(in the rows, 128 means zero)
One turn moves each row of this set onto another row. After a few examples, where does it send each row asked below?
Z260: [132 120 139 156 117 137 132 132 184 114 138 138 140 121 109 101 142 162
 129  90 135 109 136 144 126  90 136 134 133]
Z698: [119 167 120 163 136 114 144 105 126  86 172 153 142 111 142 118 142 139
 117 129  91 139 137 142 169 121 124 114 112]
Z562: [148 131 150 116 112 126 154 124 158 108 150 130 121 110 153  95 138 137
 161 135 110  88 133 140 142 128 146 144 133]
Z990: [ 90 114 173 111 137 138 143 111 141 100 138 147 123 121 125 135 112 149
 101 113 116 114 137 134 126  95 155 130 140]
Z638: [129 167 119 173 121 109 126 111 121  90 177 135 133 129 129 101 139 145
  92 116 129 119 155 130 142 143 136 106 126]
Z310: [130 131 173 140 124 141 149 114 168 109 162 107 117 120 132 108 131 132
  80 107 133  98 119 112 149 129 129 118 150]
Z477: [118 149 181 114 135 122 166 126 176  94 150 118 129 122 110 118 123 124
 124  98 132 147 123 109 151 127 139 130 158]
Z407: [147 140 144 145 123 150 120 105 168 118 147 112 167  98 125 123 128 153
 112 103 111  95 135 134 142 116 132 124 132]
Z107: [127 148 142 133 118 103 140 113 191 102 162 106 149 130 128  89 126 132
 112  78 128 127 144 131 149 134 156 136 170]
Z700: [104 125 186 117 128 147 169 109 148  86 160 141 117 132 137 115 120 134
 115 119 148 123 128 115 142 118 155 122 139]
Z730: [129 125 173 133 121 137 126 106 140 123 145 110 131 109 127 124 124 148
  71  90 111 113 134 124 138 111 139 128 153]
Z677: [105 135 124 173 150  87 126 118 142 130 162 146 132 136 133  92 135 134
 145  82  89 134 148 147 154 142 149 146 134]
Z28: [ 98 124 143 169 160 123 141 131 138 129 153 157 129 138  90 114 133 128
 134  99 118 140 156 119 134 134 136 124 107]
Z418: [112 129 168 152 126 104 164 118 123  99 139 159 123 140 116  68 147 106
 136 119 132 127 158 155 146 113 156 101 143]
Z337: [124 124 142 113 109 112 140 104 144 111 155 127 140 114 166  91 124 143
 138 122  81 107 142 154 149 109 158 150 155]
Z782: [128 137 137 172 141 105 143 143 139 133 165 140 130 134 104  85 141 125
 169 109 105 134 151 125 151 145 131 135 127]
Z819: [128 167 151 164 133 100 140 128 112  93 158 139  92 122 130 114 150 144
 101 115 116 141 118 126 150 131 119 118 132]
Z236: [140 141 166 127 135 140 147 113 167 111 144 114 130  95 145 123 135 136
 124 125  97 100 100 125 157 122 119 130 134]
Z257: [105 142 161 148 139  93 135 106 116  99 119 158 137 129 125  88 137 128
 149 108 110 129 142 172 139 107 163 110 152]
Z886: [104 143 161 149 152 104 151 128 115 113 177 142 121 139 119 102 117 118
 154 121 110 129 150 121 158 164 153 131 144]
Z25: [105 133 141 157 147 105 143 112 146 100 119 163 129 134 119  82 150 116
 145 123 127 101 146 164 124 117 151 100 119]
Z266: [132 159 120 172 121 111 124 126 116  97 172 141 130 120 110 113 137 148
  89 119 117 110 167 139 139 131 132 111 126]
Z552: [115 153 140 162 133  96 139 129 111  99 158 142  98 121 127 114 147 142
  85 119  94 142 128 132 150 114 116 119 134]
Z720: [121 124 144 156 105 133 145 109 178 102 162 129 153 137 134  77 137 154
 121  81 138 137 137 140 151  93 148 130 153]
Z356: [ 99 137 152 152 149  93 127 109 128  99 111 156 126 135 119  89 140 127
 137 111 122 111 139 166 119 114 160 105 139]
Z463: [100 125 156 110 143 115 152 111 177 117 129 132 126 115 119 132 131 126
  90  85  99 141 139 126 131 107 141 140 131]
Z457: [112 130 155 151 139 106 165 119 139 100 129 163 119 134 122  73 155 103
 148 129 125 114 146 157 141 115 146 102 123]
Z945: [144 147 154 102 125 130 162 125 171 109 149 121 149 100 115 120 124 117
 150 129 107 117 153 120 142 137 142 136 131]
Z406: [ 86 141 151 174 159 108 138 117 139 109 173 153 136 148 110 108 119 133
 133  81 123 148 145 130 161 143 153 125 141]
Z70: [135 132 170 124 120 133 153  98 147 117 156 119 139  96 157 119 131 132
 104 103  82 124 123 137 177 108 134 137 147]
Z918: [136 173 130 163 135 118 145 120 122  88 165 156 134 102 128 130 143 145
 131 128 100 130 138 144 166 126 123 115 109]
Z853: [143 127 134 125 118 118 140 131 186 131 137 115 142 114 101 104 139 130
 111  94 113 115 163 125 117 119 136 141 132]
Z443: [111 144 138 102 135 107 150  92 177 102 154 126 154 109 151 121 118 121
 119  99  87 119 149 143 154 132 163 144 143]
Z149: [112 139 162 155 125 103 148 110 116  97 138 158 147 134 117  74 137 118
 146 108 124 133 163 169 149 109 164 103 151]
Z168: [ 94 125 140 145 162 100 136 115 118 131 154 154 117 132 127 117 125 122
 132 112  87 120 159 131 135 152 152 138 115]
Z388: [142 135 147 150 111 147 150  98 177 108 176 117 163 108 142 101 131 133
  99  97 119 103 143 135 174 121 137 121 141]

Z945 turns into Z477
Z782 turns into Z886
Z257 turns into Z356
Now these:
Z337 turns into Z990
Z388 turns into Z70
Z266 turns into Z918

One turn moves each row of this set onto another row. After a few examples, where does it send each row asked below?
Z474: [133 135 121 122 142 103  96 146 117 125 143 124 147 139 161 119 125 115
 116 109 124 128 130 124  99 161]
Z946: [128 147 131 123 145 111  93 139 107 139 146 139 132 144 161 128 128 129
 120 109 123 114 138 132 104 164]
Z593: [153 141 154 118  95 130 101 121 138 120 121 119 149 125 143 110 128 167
 156 114  99 106 117 104 131 132]
Z859: [135 147 138 122 155 111 101 136 106 127 104 129 135 150 156 111 141 140
 127 119 118 119 144 100 108 155]
Z977: [149 136 122 101 109 148 134  95 130 134 136 170 123 124 115 124 128 115
 145 130 114 129 143 106 122 102]
Z100: [129 123 156 123 119 127 128 137 142 133 105 155 114 137 125  99 155 178
 115 140 132 121 121 138 115 164]
Z850: [125 107 164 133 138 139 143 108 131 124 160 118 109 120 102 121 140 129
 145 121 114 124 115 112 129 106]
Z936: [111 124 160 141 138 144 150 109 122 128 155 121 133 133  97 125 148 141
 143 131 124 139  95 116 134 111]
Z219: [116 117 163 137 119 142 121 103 137 129 170 130 129 131  98 132 135 130
 146 133 115 127  97 108 123 112]
Z347: [118 156 108 115 111 133 147 102 135 141 143 157 155 130  99 130 133 110
 131 143 117 145 124 105 132 128]
Z8: [128 160  85 111 130 140 149 123 133 122 157 133 127 128 108 113 125 141
 128 118 121 150 115 115 126 112]
Z317: [131 133 161 134 120 139 132 139 122 105 121 128 127 114 117 108 137 149
 105 123 109 100 106 163 145 153]
Z334: [119 158 114 130 116 122 137 106 127 141 134 150 140 124 102 141 113 109
 146 138 102 135 136  98 133 130]
Z609: [143  91 131 100 130 130 159 114 128 136 112 143 143 114 122 117 132 121
 124 135 140 133 148 121 119 113]
Z261: [126 130 116  90 127 147 148 106 115 141 137 143 158 143 115 110 142 157
 106 155 130 137 106 118 106 124]
Z532: [137 146 141 137 109 119 138 124 120 134 133 111 180 119 146 124 126 149
 140 119  91 122 102 136 132 156]
Z288: [155 138 118 118 120 150 134 103 125 128 124 161 121 126 128 126 125 132
 158 121 121 144 140 116 115  91]
Z712: [128 143 161 130  87 138 114 131 116 131 128 114 135 115 129 130 154 140
 132 134 125 108  96 157 131 157]
Z823: [136 146  97  98 127 147 163 120 125 125 145 143 126 124 108 110 142 129
 129 123 133 146 127 116 136 104]
Z871: [127 153 138 124 149 114  94 143 114 133 112 129 123 149 155 118 149 146
 132 108 143 119 151 110 118 152]
Z568: [129 111 150 120 102 108 130 143 139 153 126 135 108 114 137 121 151 141
 129 133 134 119 128 146 112 177]
Z844: [126 122 148 119  99 118 120 159 125 132 144 161 116 134 121 116 126 160
 111 140 140 110 104 148 124 167]
Z419: [123 144 130 135 152 115  92 151 123 116 127 153 147 157 147 118 125 144
 113 104 146 128 133 134 119 149]
Z935: [151 126 136 126 120 121 136 151 137  97 132 114 155 113 135 101 112 159
 133  97 114 117 114 132 151 128]
Z136: [138 143 131 126 141 116  91 160 105 106 122 145 150 159 150 113 120 142
 122 115 148 129 123 117 117 137]
Z503: [123 119 127  84  96 121 119 121 130 140 145 141 139 127 100 124 115 120
 120 153 134 109 131  87 126 127]
Z784: [133 127 161 127  97 140  98 126 161 110 116 115 119 111 123 106 157 148
 122 116 120 106 117 143 127 148]

Z136 turns into Z859
Z609 turns into Z503
Now these:
Z784 turns into Z712
Z593 turns into Z532
Z977 turns into Z347
Z8 turns into Z288
Z936 turns into Z850
Z100 turns into Z568
Z419 turns into Z871

